(in the rows, 128 means zero)
The same turns and mirrors carry the whole set onto itself, and each row onto the other rows of its family. Which rows share a family with each named row? Give them in list order.
These 25 rows form 5 families of 5 rows each.
Z401: [ 95 120 113 140 125  88 139 144 130 165 116 133 140 158 150 125 138 105
 156 122 116 113 125 152 110 129]
Z610: [ 99 158 112 148 135 115 158 170  95 165  84 142 125 137 161 111 127 128
 120  91 115 125  97 117 142 104]
Z90: [ 89 153 101 148 116 151 119 164 115 144 102 148 152 147 159 117 140 133
 109 108  98 110 130 137 104 124]
Z827: [ 75 136 132 140  98  88 122 138 111 136  97 143  96 120 170 127 132 126
 119 104 115 134  93 144 139 112]
Z349: [ 96 162 116 136 147 119 133 169 101 147  87 150 141 132 159 124 134 129
 119  88 108 110 107 126 153 100]
Z983: [ 93 164 121 119 135 110 136 166  91 154  83 140 123 149 160 111 126 128
 126  86 127 109 102 118 145 113]
Z514: [ 88 129 125 164 104  95 148 140 110 152  99 149 101 111 169 125 131 119
 113 102 102 144  96 137 136 109]
Z596: [ 78 130 125 150 112  93 133 139 116 138  94 154 118 100 166 141 128 118
 120  96 108 134 101 146 158 116]
Z249: [ 95 159 104 152 109 151 141 164  97 159 105 144 137 141 156 104 126 126
 110 109  93 121 129 124 103 127]
Z415: [109 104 140 137 111  92 133 120 112 136 108 151 151 106 146  97 129 127
 118 101 103 126 128 141 133 141]
Z917: [ 94 121  97 126 110 117 145 132 132 146 114 115 133 161 136 107 129 111
 147 116 108 110 124 154 119 141]
Z898: [ 95 122 117 115 115 111 139 144 118 156 109 113 165 145 140 134 129 104
 150 103 105 107 111 143 124 135]
Z347: [ 72 129 117 144 119  92 123 127 138 142  88 150 118 129 174 144 145 127
 139 102 111 118  89 135 125 121]
Z149: [105 114  97 145 113 122 165 144 123 161 111 124 139 152 141 111 129 111
 132 113 100 121 127 145 107 144]
Z506: [120 107 133 148 116  95 151 117 105 154 111 143 135 114 147  87 131 117
 118 106  95 132 122 134 119 127]
Z163: [ 61 158 113 135  78 138 121 145 115 136 100 148 159 136 156 122 136 117
 118 106 104 111 115 124 109 135]
Z768: [ 94 118 148 121 117 102 112 110 113 144 103 147 142 118 155 109 145 124
 130  94  78 114 135 125 112 117]
Z434: [112 118 140 127 110  89 126 109 106 143 110 144 133 124 150  79 135 118
 129 108 104 118 115 144 126 123]
Z196: [ 99 121 152 146 125  73 120 123  99 138 105 142 136 125 150  94 134 134
 117 111 107 119 130 116 108 117]
Z503: [ 54 141 118 164  90  89 134 138 113 149  87 150 115 128 161 134 130 127
 128 104 129 127 107 132 132 121]
Z285: [106 106 101 138 116 117 142 152 134 143 110 128 160 153 140 113 132 124
 130 109 111 112 126 151 112 151]
Z82: [ 86 164 116 139 133 105 136 162  89 161  93 129 156 134 141 108 109 128
 147 100 119 108 108 117 141 109]
Z62: [ 69 159 115 141  94 132 119 150 108 150 113 149 141 139 148 109 127 120
 134 113  84 119 149 131 101 114]
Z377: [ 83 163 105 137 104 153 112 144  96 150 108 140 128 146 152 106 123 131
 118 111 101 105 128 129 107 136]
Z373: [ 88 159 124 129 139 101 131 147 105 130  86 139 159 139 150 104 132 138
 128  97 115 103  89 100 131 116]

Same family as Z610: Z514, Z249, Z149, Z506
Same family as Z196: Z401, Z503, Z82, Z62
Same family as Z898: Z347, Z163, Z768, Z373

The same turns and mirrors carry the whole set onto itself, and each row onto the other rows of its family. Which rows share a family with each named row? Give them in list order.
These 30 rows form 5 families of 6 rows each.
Z685: [ 80  96 103 147  96 127 135 121 140 120 117 121 134 153 103 108 160 142]
Z849: [ 95 121  76 141 128 113 139 118 156 151 120 155 162 137 101 115 133 112]
Z716: [102  87 124 121 102  95 115  99 136 143 155 152 126 149 112  98 140 126]
Z259: [102 135  76 138 121 108 142 116 142 157 124 153 165 148 106 107 140 112]
Z756: [ 89 114 105 137  97 110 123 126 113 131  80 125 125 138 119  95 125 138]
Z394: [115 107  91 109 113  87 140 105 129 137 137 145 148 169 101 107 111 127]
Z68: [ 93 109 118 139 101 119 127 124 119 128  79 124 125 127 102 100 124 134]
Z834: [103 132  88 141 112 117 135 127 160 136 120 143 171 143  99 117 150 120]
Z718: [107 129 126 140 106 111  95 132 119 149 116 144 148 119 102  88 139 113]
Z810: [100  94 130 127 100  93 108 110 128 142 153 147 134 157 112  89 152 124]
Z798: [111 119 126 134 104 111 101 124 124 149 130 150 141 107  98  93 132 110]
Z23: [ 74 100  98 152 105 120 148 115 145 142 108 140 134 153 118 105 166 129]
Z741: [114 112 117 151 100 114 107 125 140 156 122 147 151 113  89  86 140 101]
Z274: [126 112  83 114  97  90 124 109 133 139 113 140 142 157 110  96  98 127]
Z445: [ 79  97 100 150 108 128 155 116 145 137  99 135 134 145 102 112 154 130]
Z784: [ 99  97 129 126  90  78 128  92 140 136 143 140 137 159 100 101 149 130]
Z788: [109 129 127 142  99 102 108 109 124 150 133 137 152 120  80  95 144 113]
Z77: [ 69  86  97 151 108 122 143 121 147 132 109 137 129 139 112 107 154 130]
Z450: [109 114  88 111 105  80 132 107 119 140 131 142 142 170 115  98 114 130]
Z96: [104 106  88 137  96 105 122 124 120 134  83 122 132 134 102  89 105 128]
Z174: [108 110  81 110 114  84 133 100 133 139 126 146 140 160 114 108 103 129]
Z436: [112 117  83 146 114 119 125 117 163 158 127 154 163 140  95 104 139 106]
Z427: [102 121  78 136 124 115 155 114 148 150 122 150 161 150  93 116 134 115]
Z111: [110  91 136 119 105  94 113 109 130 137 152 148 136 156  98  96 137 123]
Z338: [113 117 141 135 106 111  99 127 124 141 117 143 142 118  92  94 131 116]
Z854: [ 99 121 103 134  93 111 116 118 105 125  98 111 133 133  92  97 121 139]
Z420: [ 82  74  95 151  99 118 137 110 152 134 114 132 127 160 108  98 150 131]
Z868: [105  74 123 132  86  96 122 104 142 139 140 143 124 154 110  87 143 126]
Z924: [113 126  91 113 100  77 139 108 139 128 113 138 154 162 108 111 114 134]
Z269: [ 93 106 104 133  98 111 122 129 112 128  90 126 122 120 111  94 116 133]

Same family as Z854: Z685, Z834, Z784, Z788, Z924
Same family as Z77: Z849, Z716, Z798, Z174, Z269
Same family as Z868: Z741, Z274, Z96, Z436, Z420

The same turns and mirrors carry the whole set onto itself, and each row onto the other rows of its family. Which rows share a family with each named row? Give them in list order.
These 30 rows form 10 families of 3 rows each.
Z565: [122 128 156 142 113 131 123 127 131 126 124 173 135 135 125 114 107  99
 123 148 140 114 166 123 127 108 139 125 125 115 148 148 153 146 126 151]
Z455: [132 150 135 100 122 131 112 106 147 137 156 131 117 158 140 165 111 135
 133 130 141  98 127 130 120 150 146 149 141 124 129 149 137 111 140 136]
Z361: [114 116 127 124 115 140 131 146 128 136 121 150 132 151 101 123 117 144
 136 159 150 118 161 108 138 132 128 116 117 117 132 169 160 150 117 118]
Z519: [110 145 114  97 114 141 110 103 144 126 130 129 121 132 147 171 105 126
 140 129 127  78 146 121 134 132 130 148 142 127 108 125 154 121 127 138]
Z644: [108 131 155 135 110 140 150 124 127 115 128 158 130 139 112 134 128 141
 124 157 132 116 177 117 146 110 114 139 125 115 131 161 156 148 118 121]
Z632: [134 141 120 122 108 135 106 126 153 120 106 116 138 132 141 126 120 111
 142 144 162 127 156 166 118 100 166 130 158 117 136 137 142 110 131 100]
Z953: [112 103 147 140 113 132 134 136 143 126 132 159 144 140 121 136 130 153
 119 158 130 131 170 109 133 133 140 109 128 111 147 159 159 133 115 125]
Z835: [114 116 139 126 108 139 132 141 143 143 118 161 143 136 125 119 122 138
 121 158 147 130 163 102 144 104 118 115 123 107 140 152 157 127 113 145]
Z331: [110 117 141 138 115 149 143 134 133 118 140 146 144 148 120 124 120 140
 127 148 158 115 169 116 139 119 110 137 113 135 124 159 164 148 118 136]
Z704: [112 144 116 110 108 157 117 124 150 124 152 143 113 150 143 154 106 144
 123 126 131 104 117 114 140 131 124 154 139 134 119 124 140 130 143 129]
Z635: [141 152 132 122 118 147 105 117 141 128  92 134 146 127 140 129 121 116
 138 159 149 134 150 151 121  99 157 127 163 119 120 141 154 100 141  95]
Z188: [117 127 147 151 123 148 143 133 139 109 128 162 147 154 121 120 125 141
 135 158 147 124 167 112 129 122 120 114 121 123 139 152 163 140 116 142]
Z359: [113 110 140 143 117 139 132 135 133 137 148 159 144 162 127 136 133 161
 130 142 141 132 159 123 133 121 131 112 123 125 141 168 138 117 123 140]
Z838: [112 151 133 113 109 143 104 106 151 117 151 140 119 160 143 165 113 156
 138 125 124  97 129 125 123 144 147 149 147 133 122 147 145 127 138 109]
Z974: [138 155 121 129 130 140  91 106 141 140  86 145 147 133 132 126 112 142
 135 137 158 103 162 154 115 106 141 132 153 133 123 137 135 123 155 116]
Z712: [124 141 121 102 121 150 123 104 145 109 134 140 113 148 153 163 106 143
 140 134 132  96 112 124 129 144 145 131 155 125 129 120 137 134 119 133]
Z866: [145 123 127 115 125 146 116 118 151 120  96 133 139 125 147 129 128 125
 136 149 146 133 154 161 100 100 150 112 154 135 135 133 143 106 142 103]
Z705: [145 144 128 121 110 140 118 114 144 128  97 145 140 107 126 136 138 125
 130 173 142 120 174 158 124 102 143 155 152 118 123 144 148 113 141  99]
Z428: [104 152 104 113 108 148 109 119 148 120 133 142 100 151 130 165 105 123
 148 136 122  80 133 118 124 139 137 130 142 136 122 144 144 127 143 121]
Z951: [116 118 159 117 116 147 138 126 140 123 119 159 147 162 130 125 125 139
 132 145 147 125 150 113 122 114 133 118 119 125 154 165 161 141 100 138]
Z557: [105 138 116 126 125 134 114 119 131 131 126 149 126 152 144 164 115 130
 124 121 128 120 138 128 161 143 150 146 145 139 124 111 142 153 126 127]
Z36: [141 150 115 110 117 126 111 121 165 132 103 121 134 127 147 127 122 113
 147 148 158 128 160 154 118  92 132 138 148 127 119 130 144 103 146 117]
Z677: [118 139 126 100 112 153  95 117 146 118 153 139 111 145 142 155 116 139
 125 115 127  82 135 116 127 141 146 138 145 131 136 129 136 131 127 124]
Z202: [141 149 133 128 114 114 113 112 160 120 110 124 135 126 143 132 127 119
 150 168 154 122 165 157 108 111 162 121 159 113 125 145 146 105 136 112]
Z563: [111 113 136 138 118 145 128 133 153 121 123 157 144 147 123 127 126 145
 126 148 162 118 174 120 142 125 128 101 119 116 154 161 149 139 105 136]
Z250: [149 133 127 132 115 113 125 127 144 130 111 125 138 128 143 141 121 115
 143 150 148 136 159 145 126 112 148 116 173 112 139 151 136  89 139 114]
Z760: [118 143 121  96 127 145 105 105 141 120 142 147 121 148 145 167 113 138
 139 127 109  98 137 123 128 146 140 144 135 126 117 115 154 127 128 131]
Z887: [142 138 103 120 107 130 103 138 147 133 105 138 129 124 133 127 142 103
 156 170 148 124 162 149 116 107 161 130 147 136 124 145 148 114 135 107]
Z560: [103 158 119 113 112 146 125 101 143 120 130 141 113 138 134 177 128 142
 134 145 113  86 149 134 135 128 138 161 143 126 113 122 141 129 133 127]
Z528: [136 130 118 132 101 152 110 128 137 132 101 137 148 105 143 128 126 114
 128 165 154 123 159 145 129  92 150 135 160 128 116 143 152 100 139 107]

Same family as Z36: Z835, Z704
Same family as Z563: Z632, Z677
Same family as Z953: Z838, Z202
Same family as Z428: Z361, Z887
Same family as Z188: Z635, Z760
Same family as Z560: Z644, Z705

The same turns and mirrors carry the whole set onto itself, and each row onto the other rows of its family. Which rows share a family with each named row? Give them in list order.
These 18 rows form 3 families of 6 rows each.
Z619: [127 136 100 121 137 127 117 142 124 134 131 116 148 128 115 106 126 118
 134 111 149 114 126 150 110 131 120 142 147 150]
Z45: [152 104 111 122 132 153 131 117 111 111 134 141 126 101 160 123 118 143
  95 135 117 114 144 104 150 141 124 110 137 119]
Z822: [114 132 104 125 140 122 127 126 130 138 130 104 140 125 127 118 112 146
 131 117 135  97 132 160 120 122 130 148 142 147]
Z602: [113 133 102 127 140 114 129 131 132 138 133 103 136 125 126 116 113 143
 126 117 140 101 136 158 118 123 131 152 141 146]
Z227: [141 111 108 122 130 151 130 117 109 111 138 137 122 107 166 121 123 145
  96 138 119 117 145 107 150 140 126 103 136 115]
Z344: [148 108 111 119 130 159 126 119 105 110 135 142 128 107 161 118 126 138
 100 136 120 118 140 104 148 143 121 101 138 118]
Z871: [147 109 106 123 131 144 131 122 113 112 138 139 119 103 162 122 120 139
  88 135 124 121 150 101 147 142 125 109 136 115]
Z993: [120 129 105 126 142 118 129 129 133 138 129 107 139 121 123 119 108 142
 127 114 137  97 134 156 118 123 129 155 142 149]
Z273: [141 103 136 125 142 126 139  99 132 120 122 119 104 152 139 153 115 117
 116 113 149 155 126 135 142 130 154 141 117 147]
Z749: [127 110 135 122 140 130 137  96 125 121 128 116 101 161 149 149 122 126
 122 119 147 156 122 142 145 127 156 132 115 141]
Z162: [139 101 142 122 144 140 136  91 126 119 119 119 111 154 142 153 116 125
 127 116 139 147 116 141 146 128 152 137 117 148]
Z166: [131 103 162 109 134 145 133 122 127 132 103 133 119 151 137 139 120 112
 123 117 141 152 121 120 123 139 146 129 121 157]
Z900: [154 107 108 120 131 152 128 125 110 110 134 145 126 103 157 120 122 132
  92 134 124 122 145  98 144 144 122 107 139 119]
Z717: [117 110 161 107 133 149 131 119 120 133 109 130 116 160 147 135 127 120
 130 122 140 153 118 128 127 136 146 119 120 152]
Z384: [144 113 106 120 128 150 127 126 107 111 139 140 122 108 163 116 127 135
  93 136 126 124 145 102 145 143 123 101 137 115]
Z587: [120 113 154 110 131 135 134 127 127 134 111 131 111 156 144 135 126 111
 118 120 149 161 127 121 121 137 149 124 119 150]
Z431: [127 133 103 120 137 134 115 137 122 133 129 117 153 130 116 107 125 122
 139 112 144 110 121 153 112 130 118 141 147 151]
Z595: [120 139  99 120 136 131 115 139 121 134 133 115 148 132 120 105 130 122
 138 114 147 114 124 154 112 129 120 138 145 148]

Same family as Z900: Z45, Z227, Z344, Z871, Z384
Same family as Z595: Z619, Z822, Z602, Z993, Z431

